One vector is turned by the same rotation once a step. Each row is the vector after some number of steps, and that number follows the row.
The counts run from 0 to 244.
[-10 -18 -17  -3  15   7  -9 -18 -15  13   4  -8 -21 -13  20   1   7  -8
 -10  20   1   2  17  11  -5  -8  23  10   6  29 -16   7   7  23   4   3
   0  -1  17   4  -6   0   8 -15 -17   8   9  11  -6   2  -6   4 -22   9
  -3  -4   2] -> 75
[  9   5   4 -11 -10  -8   0  -3  -7  -2  -8  -8 -13 -13  -3   7   0 -10
 -13  -1  12  -3   1  16 -31  12  -3   8   1  18  -6 -24 -15   9   7  -4
 -12 -24  15  22  -3  -4  11 -20  -8  11 -11  25  28  -9  16 -10   0  12
   1   6  13] -> 229
[ -9  15   7  -9  -4  -5  21  16   8  -2  -5  -2  -6  -9   1 -22   4  -1
 -20 -33   3 -10  -8  16  10  13 -14   7   5  -3  16 -13 -32  14   5  14
   6 -13 -14   8   7  10  -9  -9 -24   7 -10  -7   9   6   6   2  17   1
  -7  10  -5] -> 101
[-12 -16 -21 -13  -2  -6   0  -7 -11  10  -2  -8 -13  -6   4  -6  17 -12
 -19   3  -4   1  20   6 -11  14   4  11  19  28 -11  -9  -7  33  12   8
 -11 -17  12   4  -1   3  10  -3 -14   8  -6   5   4  -8  10 -11 -12   9
   6   8  19] -> 240
[-24 -33 -21  -9   3   2  -1   9   9  12  -7  26   1  -2   4 -24  26   3
 -16  -9  -1   8  -2 -10 -17   2  -7   0   3  -4 -12  11 -11   2   5  25
   3   3 -11 -21  -7  -1   2  10  11  -5  11 -17   8  -1  -3 -16  11  -8
  -2  25  -3] -> 150
[ -9 -19 -13 -12  -2  -4   0  -1  21  26   9  21 -19 -27   5  -5  16   8
 -20 -12  -9 -11  -4  -8  -6  10   6 -25  14  -7   0   0 -14  -4   6  19
  -7   5  -9  -3   5 -13   8 -11   3   1   3 -31  12  -5   2 -11   9 -21
 -14  11  11] -> 191
[  0  -8   9   7  14  16  -6  -1 -11 -17 -12 -25 -13  -4  16  -1   3  -4
  17  -3   8 -10  13  -2  -7   3  16  21   4  24 -30  -1   3 -12 -17 -10
   6  -2  30 -11 -22   2   1  -3   2 -13  10  13  11   7  -9  15  -7   6
   4 -15  -2] -> 177
[-25 -13 -21 -13   5  -6  12  14   6   3 -12  10  -6  12  -6 -36  19  -6
 -12 -13 -14 -11  11  -4  16  10  -1  24   5   8   5  15  -4   2  -6  10
 -10  -3   4 -16  -2   9 -16  21   6  -8  -4 -25   6   3   0   5   6   5
   1   4  15] -> 141
[ 14   0   9 -16 -14  27   1 -24  -5 -19  -7  -7  -4 -10  -1  -1   6 -15
   3   0  -7  -4  -7 -12 -15  28   5   2   0   6 -17  -8  -1   6  -1   3
  -6 -22  25   8 -13   0  11  10   2 -19   3  11  26  13   0   9   1  10
  16   1  18] -> 107
[-14 -30 -17  11  29 -14 -10  -9  -2  18   5  19  -3  10  19  -5  -2  -3
  -2   4   3   0   6  -1  -3 -13   2  14 -15  20  17  25   0 -13 -12  11
  -2  17   4  -2   1   6  -2 -22   7   3  15  -8  10  -2 -15  22 -15   8
   1  -1 -16] -> 22
[-12 -35 -18  -6   9   6  -9  -8  -3  -4  -3  -3 -20  -2   3 -21   8   0
   6  19 -12   0   9 -10  -9  -4  19  12   7  19 -24  14  17   0  -7   1
  -9   0  25 -18 -14 -12   9  15  24 -10  16  -2   9  -2   5 -13  -4  -3
  -2   1  16] -> 169
[  4  10  10   4  13  15   1  -9  -5 -10  -4 -15 -22  -1  20  -9 -19  -8
   1  -3   9 -11  -3  12  20   0  13  18  -8  27  -5   7   6  -6 -14  -7
   2  -3  20  -3 -23  -1  -4  -9 -11  -3  10   8   6  14 -15  25  -9  21
  -2 -21  -4] -> 206
[ -1 -19  -5 -11  -6  12  -7 -23  -2  11  10  23   0 -15   3   6  10  -4
 -14   5   5   7 -12   2 -38  13  -9 -16 -17   0  -6  -3 -11   0  17  14
  -5 -15   5   5 -15  -8  21  -7  -5   1  12   5  22  -2   0 -12   6  13
   0  27   2] -> 97
[  5   9   8   2  12  -9   0  -6   2 -10 -17 -15 -12  -3  -6 -19 -31  -5
  15 -12   2 -13  -4   2  11 -18   9  18  -1  15  20   8   0 -20 -21   7
  -1   2   6  20  12  -4 -16 -11  12   4   2   1  29  -2   9  14   3  -8
  -1 -12  -5] -> 164
[  9 -11   7   0   3   6 -12 -20 -10   5   2  10  21 -12   8   6   0  -5
  -2 -11  11   4  -7  -8 -43  13 -10  -5 -13  -6   8  -7 -16 -12   4  14
  -1  -7   7  22  -1   2   8 -17  -3  -4  11  15  39   4  -2   4  -3   4
  14  21 -10] -> 126
[ -5  16   3  -4   4   1  12  16  25   0  -3  18 -18  -7  -2 -17  -1  12
 -18 -24  11 -22 -20  11   5  10  -9  -4 -11   2  11  -4 -24 -17   1   8
  -4   0  -5  -3 -21 -11  -4  -8  -5   3  -1 -19  14  -3  -2   3  20  10
 -15   1  -1] -> 60
[  2   6   2   0  13  15  -1 -28   7   7   3  -7 -15 -26  14  -5 -26   4
  10  -7 -12 -10 -17  -4  22 -13  24  -6   0   4  10  22   4  -4 -11  16
  11  12   5   9   7  -2  -1 -17 -11  -1  13 -14   7  18  -9  21  -7 -11
 -11  -4  -2] -> 62
[-21 -15 -14 -10   4 -10   1  23  -1   8  -6   1 -24  -5   6 -15  26   5
 -20  -6   2 -11  19  12 -14   8   1   7  20  19 -25 -15 -17   7  -3  -5
 -12  -4   7 -11 -11  -9   2  -5   5   6  -7  -2   8 -12   9  -8   8  -2
  -8   6  13] -> 47
[  2   0  10  -8   2  24   0  -5 -10  -8  -7 -18 -16 -18   9  -2  11  -2
   1   1   1  -9   7   3  -5  14  17   3  12  21 -42 -15   1   2  -6   0
   5  -6  24 -11 -24  -2   6   2  -7  -6   8   7   7  12  -8   5   3   5
   2  -9  11] -> 66
[-25  -4 -17  -6   5  -3   3  -7  16   6  -1  13 -13   1  -9 -23  -6   1
 -25  -5   5   3 -23   8   2 -14  -7   9 -14   1   6   8 -10  15  18  17
  10 -10 -20  -3  -9  -2   2   2  -5  19   7  -3   1  -2  19 -24   9   7
  -9  19 -10] -> 233
[  3 -23  -8   3  14  -9  -8 -27 -11  15   1   2   5  -6  15  -2  -6 -11
  13  -1 -12   0  19  -7  -6  -6  15   6   5  13  19  25   6  -4 -14  13
  -1  11   6  21  21  10  -2 -16   4  -5  12  -4  22   3  -8  21 -23  -6
   9   5  -1] -> 145
[ -3  -2  12   6  12  16  -3 -19  -2  -8   0   8  13   2   6  -8 -12  -3
   3 -15  21   4 -28   0 -11   1 -16  20 -27   4  10   4 -10  -7   5  17
  17  -6   0  10 -17  15   0 -11 -13   2  19  18  17  18  -7  10   0  16
   9  14 -22] -> 114
[  3   6   6 -17 -12  33   2  -6   9 -19  -3   0 -20 -10  -3 -13  11   0
  -7  -4  -7 -13 -20   1  -1  21  10  -4  -4  -3 -28  -7   3  -4   5   6
   4 -17  15  -7 -27 -13   9  23   0 -13  11  -6  12  15   6  -6  10   4
  -8  -5  17] -> 78
[  2 -26 -14  -8   1   3 -12 -39 -12  13   8   5   1  -7  14   5   2 -22
  -3  15 -10   5  10  -6 -19   5  12   7  -4  18   6  16  16  12   1   9
 -11 -11  24  15   4   0  12  -5  -2 -10   4  10  18   4  -3  12 -24  10
  10   3  14] -> 116
[-17 -20 -19 -15   3   6   5  -1  -1 -18 -18  -8 -15   7 -14 -33   8  -2
   2   1 -15   1   5 -10   3 -10   5  23  12   7 -10  14  11   5  -2  10
   6 -10   7 -11   1  -4  -4  29  17  -6   6  -4   1   2  22 -12   2 -10
   0  -1  17] -> 140
[-20 -23 -14  -8   9  15   5   8   6   7  -2   5 -15 -17  15 -19  28  13
  -5 -13  -9  -5   9 -10   3   6  11  -3  18  -2 -25   3 -10   0  -1  15
   9  13  -3 -29  -9  -1  -1  11   3  -8   8 -24  -3  10  -9  -5   1 -18
  -5   3   3] -> 38
[-14   9  -3 -12  -3  -3  20  28  11   2  -4  -2 -22 -11  -3 -23  17   8
 -23 -24   5 -15   2  13   6  10  -4   6  16   7  -7 -18 -29   8   4   6
 -10 -11  -9   3  -5   3  -3 -10 -12  12 -10  -8   6  -5  11 -11  19   1
 -13   7   5] -> 212
[  1 -12   4 -18  -7  21   3 -13   8   6   7   9 -20 -27  16  -1  17  12
  -2  -3 -14 -17   0  -8  -5  22  16 -21  10   1 -22  -3   2  -9  -2   7
  -9   3  16 -11 -14 -15   9   7   6 -20   9 -22  17  12  -9  10  10  -9
  -6  -2  24] -> 190
[ -9 -28  -6  -3   5   5 -12   0   8  18  10  25 -11 -14  12  -2  22  11
 -12  -3  11   2  -4  -6 -37   8   0  -9  -4  -4 -23  -4 -11 -13   5  10
  -3   9   4 -15 -25 -12  14  -8  10  -1  13  -6  18  -7  -5 -11   9   4
  -2  17  -3] -> 179
[ -2  12   8   3  11  11   3 -12  -8 -17 -14 -23 -12   1   2 -12 -21 -10
   3   1  13   3  -8  16   5  -8  -2  31 -10  25  -4   2   4  10  -5  -3
  10 -22  10  14 -16   9  -5  -9 -14  13   4  34  11   8   9   9  -7  20
   2 -10 -12] -> 94
[ -2   2   6 -20 -10  -6   4  10   5 -17 -15   1  -4  -9 -18 -25  11   3
   3 -21  -2 -11  -3  -7 -19  14 -10   3  11  -8  -2 -15 -17 -16  -4   6
  -6 -12   2   4  -3  -3  -5   6  15  -7  -7   3  37  -4  19  -9  24  -9
   8  11  17] -> 7
